In the rows, zero is written as 128.
The rows of Z fall into 4 groups, and each row is roughly a mix of its group's hidden directions; some rows fit no group.
Z (172 x 13):
[[165 151  99 157 126 144  95 139 160 138 142 154  95]
 [ 93 147 135  94 133 138 102 184 143 144 151 109 125]
 [116 119 152 125 176 130 147 141 173 134 108 100  94]
 [111 148 164 167 104 137 110  90 116 127 124 159  98]
 [101 105 108 113 128  87 136 144 125 133  84  97 162]
 [ 82 146 144 116 100 136 106 184 116 131 106 123 121]
 [153 127 120 143  82  93  86 119 133  91 115 112 117]
 [ 79 108 150 105 160 134 116 103 134 131  81 125 132]
 [115 147 137  76 175 160 111 150 148 125 117 133 115]
 [100 176 157  96 147 157 134 140 165 119 124 141 124]
 [155 180  91 115 131 142 157 151 132 115 148 136 100]
 [110 128 151 105 144 158 116 135 138 142 110  90 185]
 [146  96  94 145 130 154 178 111 102 128 156 130 109]
 [131 126 117 122  97  77  78 103 129 153 133 145 112]
 [102 118 114 133 168 105 162 113 105 173 107 151 121]
 [137 137 176 117  96 123 113 182 116 123 110 100 131]
 [114 173 100 139 165 117 137 115 171 157 149 121 130]
 [147 177 135 133 149 127 114  96 174 154 102 130 119]
 [116 148 146  98 144 120 124 188 137 166 124 142 106]
 [159 114  96 117 108  86 147 135  93 148 154 151 110]
 [161 191 148 114 147 153 123 153 120 112 140 130 113]
 [139 166 108 121 158 135 123 131 135 119  60 114 120]
 [181 133 119 130 142 122 142  98 140 120 166 145  85]
 [142 123 108 115 100  83  82  98 139 100 105 121 130]
 [123  95 102 108 129 107 155 120 135 172  84 136 153]
 [159  74 111 126 107 137 126  90  99 115 113 152 120]
 [120 139 140 134  98 139  81 134 165  87 148  99 126]
 [132 109 104 102 140 114 142 186 134 120 161 159 145]
 [ 86 142 119 154 165 144 169 104 104 111 131 144 145]
 [ 87 104 137  97 167 135 136 161 140 130 110  90 122]
 [147 113  78 134 167 107 113 115 112 123 147 138 171]
 [ 93 105 156 147 113 117 148 144 172  91 137 137 102]
 [111 127 155 116 110 127  89 184 162 143 142 125 111]
 [108 158 137  90 108 110 125 143  85 140 104 167 114]
 [ 98  83 131 143 135 150 128  83 116 100 157 130 152]
 [154 121  86 116 121 101 141 121 132 147  65 123 128]
 [123 127  77  96 138 110  93 102 115 156  99 129 141]
 [111 154 109  73 148 115 117 151 152  88 112 125 131]
 [145  61 101 136  94 130 149 137 105 125 121 128 140]
 [134 136 135 170 124 132 156 107 190 140 154 120 124]
 [148 130 162 108  89 146 110 172 139 141  99  99 132]
 [130 121 163 154 114 131 152 152 163 117 179 103 116]
 [171 103 155 147 140 143 139 107 114 122 158  97  90]
 [155 133 126 171 117 136 123  86 128 145 150  76 123]
 [107 100  77  84 152 135 121 117 119 108 119 129 159]
 [119 120 152 163 122 158 123 117 121  95 186 122 106]
 [126 103 149  90 101 170 111 171 152 126 130 113 124]
 [ 80 144 179  99 140 148 152 133 137 110 117 110 128]
 [147 132 121 118 124 120 101 171 119 181 168 110 130]
 [135 151 145 153 103 155 104 108 131 149 134  82 168]
 [125 150 135  89 158 123 126 112 127  77  88 142 149]
 [122  82 145 116 132 146 170 130 138 179 114 144 143]
 [140 105 168  97 113 162 130 158 141  85 107 121 134]
 [158 142 115 112 155 172 113 151 126 130 141  95  84]
 [ 80  74 129 115 111 132  98 138 106 115 138 150 138]
 [129 162 109  84 146 108 121  84 124 107  99 131 151]
 [136 147 112 150 134 115  99 158  90  87 110 122  90]
 [ 91 119 134 142 139 135 110  86 162 130 138  75 117]
 [161  94 135 165 110 124 162  99 126 118 171 119 124]
 [128  96 166 114 116 131 147 135 119 162 125 153 182]
 [132 121 165 122 124 116 148 161 114  85 172  98 124]
 [128 116  91 160  98 100 150 158 116 100 124 118  91]
 [161 119 134 121 140 154 124 168 109 106 174 147  96]
 [133 114  94  84 145 121 105 142  84  93 135 145 138]
 [178 142 138 114 142 139 164 144 150 106 131  81 138]
 [160 152 108 150 159 130 144 147 132 153 115 117 183]
 [116 122 123  88 124 128  73 141 166  98 127 115 105]
 [105 106 118 114 123  97 127 112 158 109 143 149  69]
 [130 142 158  83 138 153 138 155 167 127 116  99 157]
 [ 80 141  93  96 116 119 125  82 119 125 108 134 108]
 [107 113 163 114  92 132 126 173 165 147 146 151 122]
 [ 98 152 158 172 132 100 118 122 170 125 123 159 123]
 [142 101 124 125 133 116 136 137 148 112 200 113 104]
 [175 149 103 148 104 146 150 165 124 121 118 104  98]
 [158 124 138 115 101 135 156 149  68 136 105 121 105]
 [139 143 145 144 145 118 129 179 145 137  84  85 133]
 [138 169 138 105 125 108 103  79 168 127 121 123 150]
 [204 134 115 125 146  94 123 127 140 138 120 141 123]
 [166 161 145 104 130 123 124 160 124 126  81  95 144]
 [109 163  96 148 159 108  91 125 136 106 114 163 148]
 [109 153 106  93 147 126 126 186 126  99 121 139 150]
 [145 136  89 143 172  99 105 137 110 123 113 164 154]
 [121 107 103 167 179 121 138 155 128 141 149  93 119]
 [ 88 102 160 107 139 142 127 130 130 142 178 148 158]
 [159 139 151 194 108 145 103 124 133 145 137 147 127]
 [176 141 121 173 124 130  91 123 139 144 139 161 106]
 [177 118  85 102 138 134 151 133  92 120  99 138 117]
 [163 136 169 134 105  78 101 141 147 109 112 127 118]
 [137 123 135 136  79  88  93 132 127 164 154 116 108]
 [109 108 109 125 182 111 159 145 142 107 129 154  95]
 [129 151 151 162  95 147 108 120 157 149 149  82 134]
 [142 167 159 150 123 124 160  99  93 119 119 117  89]
 [131 161 121 121 150  96 134 117  67 113  98 124 147]
 [ 97 138 114  84 143 129 116 170 162 127 115 146 161]
 [126 141 141 114 109  73  97 101  92 108 106 144 133]
 [ 81 118 141 102  75 142 108 119 138 146 157 121 129]
 [143 171 101 127 130  99  73 146 133 122 110 102 132]
 [136 120  79 133 155 161 142 131 156 171 155 119 118]
 [124 163 144  99 109 154 105 124 145 123 119  87 173]
 [140  64 149 103 152 126 125 134 113 109 157 116 106]
 [ 95 146 137 122 122 129 102 183 163 137 103 105 144]
 [ 83 147 103 123 151 107 142 153 149 174 105 120 134]
 [132 156  96  92 149 142  86  95 122 154 113 138 111]
 [166 137 148 136  96 145 112 124 127 158 140 128 187]
 [180 161  93 116 140 137 152 104 116 131 157 129 104]
 [119  95 163  91 157 122 140  94 145 108 146 122  95]
 [134 166 124 150 153 104 152  85 116 112  90 138 150]
 [112 179 106 120 135 143 119 156 132 137  82  98 110]
 [ 95 119 141 162  85 144 101 142  97 160 138 121 146]
 [ 92 112  74 142 139 117 149  91 132 134 113 112 156]
 [142  73 114 120 127 115 165 117 148 114 169 112 148]
 [170 115 102 169 157 100 142 111 122 135 140 130  91]
 [181 128 151  91 126 131 106 141 102 106  96 150 131]
 [113 130  99 146  99 120  90 135 123 140 125 184 158]
 [ 95  91 127  95 133 139 108  81 155 124 152 148 122]
 [173 140 150 103 156 143 120 109  91  99 120 156 113]
 [112  96 140 168 123 181 142 157 151 145 131 143 117]
 [153 142 151 148 126  91 170 150  89 105 119 123 107]
 [156 139  82 124 122 108 115  81 123  92 143 120 103]
 [125  71  84 151 104 108 134 110 114 117 104 118 128]
 [ 88 154 132 120 122  84 129 114 154 125  87 161 136]
 [119  85 176 118 124 157 131 171 135 148 110 138 139]
 [160 118 119 140 147 109  96 186 134 153 133 130  98]
 [141 169 141 131 133 173 120 186 128 131 140 142 143]
 [127 116  99 139 182 118 115 107 145 129 139  75 139]
 [124 106 150 169 116  93  99  96 158 135 112 159 122]
 [124 120 122 100  87 135 160 105 132  81 121 167 129]
 [143 140 145 102 113 105 113 171  76 126 126  93 131]
 [130 130 131 154 120 133 123  52 141 121 138 159 139]
 [123 110 132 142 164 119 128 107 155  81 122 179 118]
 [128 129 124  78 155 179 126 136 168 122 137 120 107]
 [122 142 156 139 118  97 142  76 155  85 130 141 138]
 [121 158 160 139 133 161 148  75 163 110 117 130 134]
 [135 118 126 184 112 121 114  87 143 147 162 110 105]
 [179 167 136 144 114 142 141 132 151 132  92 109  99]
 [117 131 171 154 118  95 138  71 141 130 113 148 130]
 [143 161  98 126 127 153 145 116 115  95 160 114 176]
 [128 162 128 118  79 113  71 127 123 131 111 106 122]
 [185 133 130 100 101 110  99 125 151 140  95 111 127]
 [114 130 128  98 156 123  86 100 137 162  85 112 143]
 [114 131 119 107 118 154 112 180 131 173 151  96 122]
 [147 113 140 156 128 162 138  85 100  86 130 127 158]
 [130 175 114 105 177 133 155 135 116 114 115 101 153]
 [106  92 161  96 136 130 120 146 160 164 130 145  96]
 [137 164  97  95 151 149 147  86 151 128 145 119 152]
 [157 136 120 152 135 115 133  97 160 119 153 187 137]
 [137 139 132 120 153 157 173  83 130 147 168 141 137]
 [ 80 157 157 153 109 148 104 164 133 140 108 139 137]
 [120 144  77 154 160  91 100 144 133 111 139 121 106]
 [121 161 146  98 148 150 129 124 118 107 131 131  63]
 [122 147 131 111 116 107 153  70  98  96 130 115 153]
 [ 76 112 141 132 161 146 115 137 111 142  95 141 167]
 [107 159 126  90 149 151 154 122 115  83  95 135 139]
 [120  92 108 140 119 181 131 156 137 170 149 126 113]
 [109 109 179 167 116 154 139 165 140 109 120 144 124]
 [ 91 110 135 146 154 142 114 168 105 156 112 131 169]
 [132 150 162 114 134 105 109 170  93 103  88 125 137]
 [105 154 152 117 148 154 133 161 170 158 145 120  97]
 [ 94 151 109 149  97 106  91 140 124 116 133 115  81]
 [136 135 111 153 114 110 168 150 119 168 163 131  90]
 [ 92 133 171 124 152 156 134 161 117 143 144 141 168]
 [106  92 111 125 116 135 132  80  72 126 133 113 130]
 [119 144 127 116 133  74 134 129 124 173 161 154  99]
 [ 70 123 160  88 140 142 120 118 115 112 109 115 105]
 [102  85 117 132 117 167 114 162 119 124 134  81 130]
 [131 126 138 158 122  86 104 148 160 147 171 132  97]
 [102 147 127 152 115 174  94 159 137 131 109 105  96]
 [138 119 140 168 113 175 102 156 124 120 153 124  90]
 [128 122 119 151 101 114 104  67  98 128 122 162 121]
 [ 90  89 136 131 113 100 134 160 141 119 115 133 178]
 [154 162  87 120 103 105 118 140 109  99 141 103  95]
 [158 141 105 174 103 153 115 163 114 124 153 143 103]]

Each list below has three rows that fit no group; the rest each fit one group, if only roughly. Name those rows in the order they come.
  * Q_141: [149 123 127  88 124 145 131 158 161 125 140 187 123]
  * Q_781: [184 118 160 124 141 134 128 126 126  79 135 155 108]
  * Q_463: [143 147 141  93 122 108  95 157 183 131 141 107 118]
  * Q_960: [138 148 141  99 105 138 114 130 150 128 135 172 185]
  * Q_454: [142 132 106 112 142  97 144 186 145 115 150 137  92]
  * Q_776: [117 130 125 113 181 178 151 155 104 133 117 138 112]
  * Q_555: [140 167 117 177 146 112 148 139 104 168 115 110 135]
  * Q_913: [151 147 117 138  87 157  79 112 136 117 119 150  96]
  * Q_343: [107 129 148 182  98  98 126 103 128 137  86 132 127]
  * Q_618: [124  90 102  77 141 169 138 126 140 121 161 132 133]
  Q_141, Q_781, Q_913
  * Q_566: [163 115 129  93  98 131 128 116 149  73 129 124  97]
  * Q_139: [136 124 124  97  95  99  76 130  93 147 100 126 129]
  * Q_541: [142 145 107 131 109 117  83  74 139 126 148 124 163]
  * Q_662: [ 87 147 112 133 120 128 115 125 173 171 166 122 119]
  * Q_72: [ 98 153 123 163 172 139 157 112 163 129 135 156 138]
  * Q_773: [133 107 113 131 116 120 160 131 158  89 175 149  97]
  * Q_375: [158 128 155  71 109 138 129  95 134 132 110 118 163]
  * Q_512: [112 119 100  86 164 132 148 137 173 109  98 133 135]
  * Q_820: [114 134 137  86 101 109 126 100 151 131  75 155 136]
  * Q_241: [133 128 129  92 152 115 101 131 151 118 147 192 113]
  Q_566, Q_512, Q_820
  * Q_979: [143  93 137 168 112 119 149 106 119 109 100 151 172]
  * Q_559: [ 73 139  90 105 109 131 117 128  98 115 128 163 138]
  * Q_194: [151 135 129 136 125  80  75 134 162 144 116 146 110]
  * Q_46: [171  87 141 178 123 126 128 144 146 131 120 151 103]
  * Q_817: [ 83 149  78 125 131 103  95 107 137 128 124 136 157]
  * Q_377: [113 157 154 115 144 157  99 102 150 127 117 150  79]
  * Q_151: [164  75 101  94 127 156 117 123 129 105 139 144 112]
  * Q_692: [157 144  90 125 141 113 134  99  96 108 153 139  83]
  * Q_578: [ 86 156 150 149 115 139  85 142 128 150 102 101 145]
  * Q_731: [119 104 135 147 117 127 138  86  84 133 105 172 105]
  * Q_940: [127 131 105 136 111 134 109 117 126  84 193 113 113]
  * Q_992: [ 86 123 101  92 136 113 137 155 128 150 130 100  85]
  Q_979, Q_817, Q_992
